In the rows, 128 means zero.
Turns in one plane each, and the order they were made in; the first pair answered
turn Q_944:
[160 106 110 133 114 139 120 138 197  99 105 144 109 147 106 117 137  83
 125 141 107 124 104 130 139]  ->  [143 107 114 125 137 136 130 144 200 108 124 138 103 154 102 131 128  92
 122 144 115 120  97 114 140]
[136 121 147 126 142 129 140 155 142 119 149 133 108 142 142 152 124 131
 120 117 143 111 109 127 144]  ->  [127 135 134 136 111 127 134 153 127 120 141 125 118 138 156 164 115 129
 128 126 134 119 106 119 140]
[142 120 101 177 124  92 130 138  94 138 101  99 173 148 166 114  97 134
  91 107 111 147 131 129 118]  ->  [166 117 114 167 142 103 140 134 106 136  87 123 175 141 159  96 100 132
  91 102 114 142 135 132 116]
[126 131 121 161 130 105 114 137 113  95 129 113 111 156 159 109 176 161
 124 176 135 197 158 157 111]  ->  [149 128 127 157 146 106 119 133 120  84 121 133 105 146 151  94 186 159
 120 165 127 191 156 164 115]
turn Q_825:
[ 92 139 129 126 199 124 143 145 114 105 167 121  87 135 107 174  98 148
 105 136 166 106 107 126 114]  ->  [171 126 144 104 131 171 141  66 126 116 131 156 129 106 103 135 117 130
 147  87 183  74 122 115 109]
[ 85 127 108 141 123 110 121 162 101 109  87 117 146 118 107 131 109 104
 132 140 122 155 129 151 166]  ->  [ 88 133 138 128 134 121 151 157 134 114 128 114 128 126  86 158  99 129
 143 138 151 113  98 131 145]
[113 135 138 142 116 134 141 127 150 115 159 110  96 125 148 152 119 126
 126 123 132 121 124 103 146]  ->  [133 134 137 145  85 145 130 100 151 113 143 123 115 115 151 128 125 117
 138 113 125 121 134 108 144]
[149 134 101  73  91 129 110  94 137 103 118 134 144 134 153  83 142 105
 140 102 136  84 121 137 115]  ->  [ 98 118  78 103 127  92 102 140 121  90 113 110 138 139 164  70 134 104
 108 138 121 117 132 153 124]
turn Q_659:
[153 135 123 141 168 112 114 153 111 110 117 152 131 133 118 113 139 115
 113 118 126 171 147 149 138]  ->  [168 131 131 146  76 156 122 101 121 134 123 143 141 131 122 137 132 130
 155  96 146 123 140 116 121]
[136 134 140 122 122 130 140 111 142 131 132 138 130 116 109 126 122 127
 145 119 144 111 123 120 113]  ->  [126 131 137 119 154 116 134 134 132 108 116 138 133 117 107 117 127 120
 127 128 128 139 126 137 131]
[ 89 139 124 130 122 117 160 128 127 154 165  46 102 170 111 184 115 138
 134 151 152 107 150 127 117]  ->  [ 76 120  88 146 140  87 126 139  89 135 115  65 133 153 137 127 135 113
 105 162 107 172 174 157 139]
Pairs:
(2 to 3 turns a pair)
[129 144 154 115 197 116 162 156 149 135 153 122 104 148  85 157 120 128
  98 133 127  99  92 129 122]  ->  [170 130 146  99 196 126 147 132 153 125 107 162 118 120  90 112 140 105
 102 110 115 115 112 152 131]
Q_825, Q_659
[ 89 149 132 162 108 125 133 117 102 152 183  76 114 165 131 161  95 146
 150 145 107 111 123  90 142]  ->  [160 157 176 107 149 152 152  81 150 137 162 132 124 136  89 124 113 131
 172  99 111  82 106 104 141]
Q_825, Q_659, Q_825
[167 123 158  77 160 139 115 102 134 133 142 154 121 111  99  74 148 110
 153  82 114 130 150 125 103]  ->  [148 109 115 111  92 146  89  88  98 140 127 130 153 109 145  66 148 107
 154  87 104 156 167 129 104]
Q_825, Q_825, Q_659
[181 110 110 138 216  85  93 154 144 112 115 144 120  78 150  42 162  95
 113 115 106 120 100 147 118]  ->  [140  93  77 180 139  81  63 142  94 116 108 113 133  87 189  46 161 102
 120 141  97 148 125 136 122]
Q_659, Q_825
[179 128 155  95  65 176 129  72 150 146 129 139 139 106 120 132 146 124
 175  88 151  88 133 106 124]  ->  [ 74 126 100 148 189  83 105 182 104 103 125 117 119 132 134 115 121 119
  89 172  99 186 134 162 155]
Q_659, Q_659, Q_825
[161 128 119 102  72 153 150  96 138 115 140 135 135 129 131 131 130 140
 150 100 132 110 128 112 104]  ->  [105 118  83 134  77 118 128 130 106 111 138 111 133 134 158 134 131 137
 124 136 113 148 150 127 113]
Q_825, Q_825, Q_659
[165 118 124  86 123 163 138  84 132 135 116 147 157 127 130 118 130 123
 147 121 124  85 129 122 118]  ->  [ 95 129 112 125 181 122 137 156 118 125 152 121 126 160 134 147 117 125
 104 161 113 110 115 145 123]
Q_825, Q_825
